Each path is a new rotation, seen through one point. The rows after it are directions, each followed by how far the rotation turns it, in degrees each step (0 if it stays put).
Each turn is a multiple of 5 degrees from 10 to 175, or 0.
Each row of a path follows its step; steps can be skipped.
Path 1:
step 3: [ 13  16  -9 -14   2   4  -7 -20   1  -2  17 -18  -9 -17 -16  15 -14  -1
 -15  11  27  -7  21   1  16   1  -2 -11  27 -11  20   3   4]
step 4: [ 13  10  -2  10   3   1 -20  -5 -26  21  12  26 -22 -17   5  11   7  12
  -2   9  23   8  -6   5 -13 -15 -19  -1  11   7 -11 -18  -8]
step 6: [  8 -11  -4 -14   9 -16  -7  -6  -5  13 -16   5 -10  31   2 -18   3   0
   1   1  23  -4  10  -2  21  -5   2 -18  20 -33 -13   0 -17]
step 7: [ 20   6 -17  -6   9   6  13 -10 -16  17  22  -1  -6  15 -24 -12  23  -4
  -1   4 -10 -23   8   5 -10 -12  10  20  10  -6  14 -16 -10]
step 8: [-11  15   5  -3 -11 -22 -21  -4 -24  35  14  -1  -8 -12 -12  -8 -22   1
  14 -12   0   2  -8   8   8  -8  23   1   0   1  22  10  -4]
step 9: [ 27  -4   1   6   3  14   9   5  -5  27 -19  16 -15  10  -4  -8 -10   2
 -12 -11   0  30  -1  16  -3 -13  -9  -7  11  -9  18  25  17]
step 11: [-19  -4  -2  17  -8   0  -5 -10  -8  11  -2 -26 -22  20 -19  -9  19  -6
  14  -2  -5 -11  -4   6  14  31 -11  -1  16  -2  16  11  10]
step 12: [-11   7 -11  -8  17  -4  13   1  -8  12   3  -5 -18  -1   7  11   1  29
  -6  -7  11   1  15 -13 -13  11  10 -16  15  -4  39 -12  17]
step 13: [  4  17   6  -3   6  -2 -22   0   6  27   9   8 -24  -1   1  -3  15   8
   9  -1  -1  18  19   3 -19   6 -22   5 -37  16   4   0   8]
[  3   4   3   6   3  -2   5  -6   1   0   0  -4   3   0  -2   4   4   0
   4  -2   0 -15  -2  -5   1  -2  -3  -2  -3 -12  -1   5   0] -> 85
[  4   2  -4  -8   9  -1   2  -6   0   6   6   5   2   7   7  -2  -4  -4
   1   0  -6   2  -6  -4   4   0   3   3  -4  -1  -4   0 -10] -> 40
[-7 -3  2  1 -5  7 -4 -6  3 10 -4  7 -1  5  0  2  5 -3  7 -5  9  0 -2  4
  0  2 -5  2  1  2 -7  2 -1] -> 155
[ -1   0   2  -2  -9   4  -4  -4   1   6   4  -7   5  -2  -2 -11  -6   1
   3   4  -5  -4   0  -4  -1   0  -4  -4  -7   3  -3  -6   4] -> 130
Path 2:
step 0: [ -6   1 -26  -8  -5   2  -4   7   7  -6   0  -4 -25 -16   1   3  -5 -12
   7 -27  18 -26  22   9  19 -21  17   3   0 -10  11 -13  -7]
step 1: [-25 -24   7 -15 -10  -9  -9   3   0  -8 -17   3 -31  11  22  -5 -17   0
  -1  -6  -5 -22   7 -14  20   0  12  -1  -8   9  16 -19   7]
step 2: [-12  14   0  18 -24  -6 -11  -4   2 -17  -3  -1 -25   8   4 -22 -22   4
   2  -3  11   5 -13  10  30  10   8   4   5 -13  15 -22  -7]
step 3: [-20   5   1  -1 -27  11  -8  -9   2  -7 -13 -34   9   7  -8 -27  -7   4
  -2   1   0 -21  16  19   4  -1  -5  -7  -3   5  15 -24  -5]
step 4: [ -1 -19  -1  -2 -38  33  -9  -2 -10   9 -14   8   5   9   7 -16 -18   4
  15   2  -4 -12  -4   6 -13  22   0   3   9 -14  12 -14   4]
step 5: [ -1  -3  -9  -2 -27  10  -2 -15  10  18   1  -7  -1 -27  -3 -13 -20  -3
  20 -12  20  -2  10  14  -3 -16   7  26  16 -13   5  -9   3]
step 7: [  2  -8  -8  15   6  17 -13  -8   5  -7   1   4 -36  -2  16  -1 -13   2
  18   6  16 -17 -22  -6  18   1   1  25  10   4  18 -13  12]
step 10: [  2   5 -26   5 -31   7  -6  10  -6  -4   3  -2 -16  -1   6 -17  -8  -5
  12 -14  19 -22  15  28  16  16   2   7   3 -19  -8   7   3]
step 13: [-12  12 -17  18  -1  11 -11  -3   8  -1 -18 -29 -10 -14 -11 -11 -15  -1
  -2 -10  13  -5   5   1  12 -11  -2  15  -3  -2   9 -43  10]
[-10   5  -2   1  -6   3   3  -2   5  -7   4  -3  -1   8  -3  -4   0   3
  -9  12  -2  -1  -5   1   2   2  -3  -3   2  -1  -1   5   2] -> 60
[ -2   3  -9  -3  -4 -10  -4   6  -1  -2  -7   3   0   1  -2  -3  -4  -5
  -6  -2  -1   5   5  -2   2   5   0  -7  -6  -2   2  -8  -1] -> 35
[  0   0  -1   4   6   7 -10  -7   0  -6  -1  -2   8   0  -7  -2   7   0
   4  -2  -4   1   1   3  -2   8   1  -6   0  -3   2  -7   6] -> 70
Path 3:
step 0: [  9 -20   6  12  -3   2  31  -7  -3  12   6 -17  10   1   7   5  -5   3
   7 -27 -16   2  -2  -4   6   1  -1 -13  37   0 -19 -10  14]
step 1: [ 21  -4   6 -10 -19   2   2  -3   5   7 -14   4  14  12 -25   3   8  16
 -13  -4  -9  -6  17 -13  24  -6  23  -1   2  12 -29   2  17]
step 4: [  0  16  -2  15  14 -17  -6  -8 -10   2 -11  -3  15  24  -3 -15   9  28
   4  -5   0  18  -2  -9  -4 -20  22  -4  28 -19  -6  -4   6]
step 8: [ 11 -22  13 -13 -11  11  25 -13  -5  17 -16 -14   1   3  -1 -11  -6  13
   7   7   5  -3   9  -9  16 -15   2   2  18 -25 -25 -17  -3]
step 10: [  8  -5 -17  17 -21  18  10  -7 -22   3 -16  18  -3   2 -17 -14   3  32
   0 -17  -8  -9  17  -4   2   2 -10 -11  16  13  -2   7  -9]
step 11: [ 26  -2   5   3 -11 -33  -8  -6  -7 -10   2  12  -5   1  -6 -25  -2  16
  12  -7  -2  25  -5  -8  15 -21 -11   0  18  12 -10  -6  -1]
step 12: [  3  14   3  15 -17   0 -22 -11  -6   4   2 -19  17   6  -1 -20   2  14
   4  17  -1   5  17  21  12  -7  14   3  32 -12  -8  16  -9]
step 13: [ 16  -5 -13 -11   4  -6   9 -18  -3  -6 -10 -13  10  -8  14  -5  -3  28
  19  -2 -24  -5 -26   9 -14   0  16 -12  21   3 -12  18   1]
step 14: [ 17  -4  11 -19 -30  10 -10  14   2  -9 -17   1  24   3  -8   0  -3  27
 -17 -14   7  16  -9  -2  -6   0   4 -11  14 -15   5  16  14]
[  3   4   8   7  -2   0  -1   3 -10  -3   2  -2  -2  -7  -3  -3  -6  -2
   1   6  -6   8   0   3   2  -3  -4   5  -6  -5   1  -7  -5] -> 85
[-2 -5  1 11 -2  0 11  3 -3 -3 -4 -4 -3  4  7  1 -6  1 -4  5  0 -6  3  5
  3  3 -3  1  4  5  5  6 -1] -> 145
[  5   0 -10   4  -1   2   2   3  -1   1  -2   4   6  -2  -2   2   1   2
   0  -8   1  -2  -8  10  -5  -3 -11  -2  -5  -3   3   0   2] -> 100
[-1 -9  7  0 -2  6 -9  1 -7  4 10 -2  7 -2 -4  4  1  1 -3 -5  3 -4  3  3
  5  0  0 -1  0  1  4  8 -4] -> 160
[ 6  2 -1  8  3 -6 -6 -2  3 11 -4  0 -2  6  1  0  2  4  7  1 -2  6  5 -2
  0  0 -5  0 -5  4  1  9 -6] -> 45
[  3   2 -13   3   7   6  -5  -4  -8  -2   3   0   3  -2   0   2  -2   3
   3   5  -4  -8   7  -6  -2   4   1   3   3  -2   5  -4   0] -> 135
Path 4:
step 0: [ -9  10  11  -3  -2 -22 -16  -1   6  -9 -20  -7   7  -4  13   2   1  14
  -3 -19  10   9  -2  11   4  10 -20  24 -10   8  -4 -11  11]
step 1: [ 20  13  -2  13   1 -27 -13 -14  22  13 -14  -6  10  -6  22  -5 -19  15
   6  -8   9   0  -3  -6   3  -3   0   1  -9  -1  -3   1  14]
step 4: [-19  15   4   5   9  -7  -4  13 -20  18  -4   7  -2  -3  -4   3   1   3
   8   6  16  14   5 -14 -11  15   9   2   2   0   4 -26  26]
step 5: [ -5  10  17  -9  -9 -12  -1   2   2  -7  -3  10  -7  -9  -4   3  -5  15
 -10  -4  29   7  17  11 -15  15  -3  15  -5  -9  -5 -11  24]
step 6: [  4  13  -3  -2   9   7 -17  -1  21   4 -12  13  -5 -10   6  -7 -28  20
   3   7  28  18  -4   3   0   8  -1   7   5  -4   5   2  15]
step 9: [-31  13  -1   0   2 -18 -13  -1 -13  -2  -2  -4   7  -9  13  -5  -5  -1
  15  -5   7 -11   5 -13 -14  16  13   5  13  21  -6 -14   3]
step 11: [-11  21   0  -5  11 -15 -25 -17  23  10  -5  15  -2   3  -4   5  -5  -5
  -3   9  15  11 -12  -3  -3   5   8  18  10 -10   2 -18   2]
step 12: [ 13   3  14  -4  -9 -13 -25 -10  14 -14 -12   0  -4  -1  -7  -3   3  -4
  10   5  18   2  11 -27   1 -10  -3  20   6 -22   0  -9   9]
step 14: [-12  -3  -7  -5 -13  -3 -13  -9 -26 -12   4  -2  14 -23  16  -7 -16   2
  -5  -4  19 -11   8 -13  -4  -2   8   1  10 -10   1 -15  14]
[13  5  1  8  5  5  3  0  8  1  1  3  0  4  0  3  1  5 -4 -3  0 -6  5 -3
 -3 -3  3 -5  4  3  2  4  8] -> 155
[ 1 -6  7  0 -2  1  1 -7  0 -6  8  5  6 10 -6  3  0  2 -4 -8  0  8 -1  2
 -5  4 -5  2 -5  4 -2  0 -1] -> 140
[  0   1  -9  -5  -3   7   1   4   0   0   3  11  -5  -2  -2   2  -2   4
   4  -2  -2   0   5  -4  -5  -6 -10   2  -2  -6  -2  -7   1] -> 45
[  4   4   8  -5   3   3  -7   5  -4  -5  -7  -1  -3  -2  -5   5  -4   2
 -10   5   3   5  -3  -1   4  -4  -7   1   2  -3  -3   5   1] -> 55
[ -3  -2   4  -7   2   0   0  -1   5   2   4  -3  10 -10   1  -5  -3  -4
  -2   0  -8   2   2  -7  -2  -4  -6  -9   0   2   0   2   6] -> 60
[ -1   4   4  -1 -10   4   6   0  -3   5   0  -1   5  -3  -3   6   5   4
   2   3   3  -6 -11   0  -2   5  -4  -4   9   4  -3  -5   3] -> 65
Path 5:
step 0: [ 17  -3  -4   9 -17   6   2   6  -1  -3  21 -16  18   8   8  17  -8   8
 -12 -10   5  -8   2 -17   4  38   3 -11  -1   3  -6 -16  -7]
step 1: [ -2 -19  19   5   9   4   9   4  10  15   1 -30 -24   8 -11  20   9 -13
  -2   5   9 -16 -10  -8  -1   9  -1  14   3  -6   6 -18  14]
step 2: [-10   0  -1  12  11  -1  -6   3  -2   3  -3   6 -20  15  14  11  13   5
   5  26  14  19  -3  -1   2  21  -8 -15  -7 -26 -21   7  -3]
step 3: [ -5  -2 -13  -8   1 -19  16 -11 -24   9 -15  14 -18 -12 -21   8  12 -15
 -14   3  11  21   7   3  -1   5  10   5 -10   6   7  11  16]
step 6: [  1   7  11   5  -9  14   2   9   1 -15  15  13   4  20  -8  -3 -25  -6
   6 -14  -1 -23  -8 -27  -3 -15  22   5   0  12   4 -12  -2]
step 8: [ -4 -11  -5  -4 -21  25  13   3 -23   4   9 -14  -5  -1  17   6 -11   7
  10  -9  12  -1   6 -14 -10  15  -1   2  -8 -12  -7  30  -4]
step 10: [  5   3   1 -11  -3  13 -21  -2  -6  10   8   2 -14  -7   6   5  -2  27
 -11   3  -9  39   2  11  -2   7 -25  -7  -3  -5  -6 -14  -1]
step 12: [  4  14  11  16  23 -14 -14  12  -1   2   7  12 -14  18 -26  -5  -4   5
   1  -6 -18 -11   0  18 -11  -5   3 -11   2   2 -13  -8 -22]
step 14: [ 13   7 -22  13   4   4   4  13 -11  -5 -15   7  15   2   5  -3 -10  -2
  25   0  -9 -10 -13  -6 -20 -16  27   5  -8  -8   1  19   8]
[  1   7   1  -2   4   2  -2   0   5  10  -4   1  -3   2  -9   3   1  -1
   3  -3   1   3  -4   5   0  10   0 -10   1   2  -4   1   9] -> 40
[ 8  8 -9  0 -4  0  5 -3 -6  2 -6 -1 -4  2  8  1  2  8  3 -1 -2 -5  4  7
  6  0  0  1 -2  3  6 -1  5] -> 70
[ 1 -4 -2  7  5  4 -5 -2 -6 -2  4 -7 -6 -3 -4 -9  2  5 -3  6  1  1  1 -6
  7  7 -1  3  6  1  2  3  6] -> 45
[-1 10 -1 -5  0 -5  7  1  3 -6  6  0  0 -1 -2  0 -1 -3  3 10  8  0  8 -3
 -3  5  2  4  0 -5 -1 -7  6] -> 20
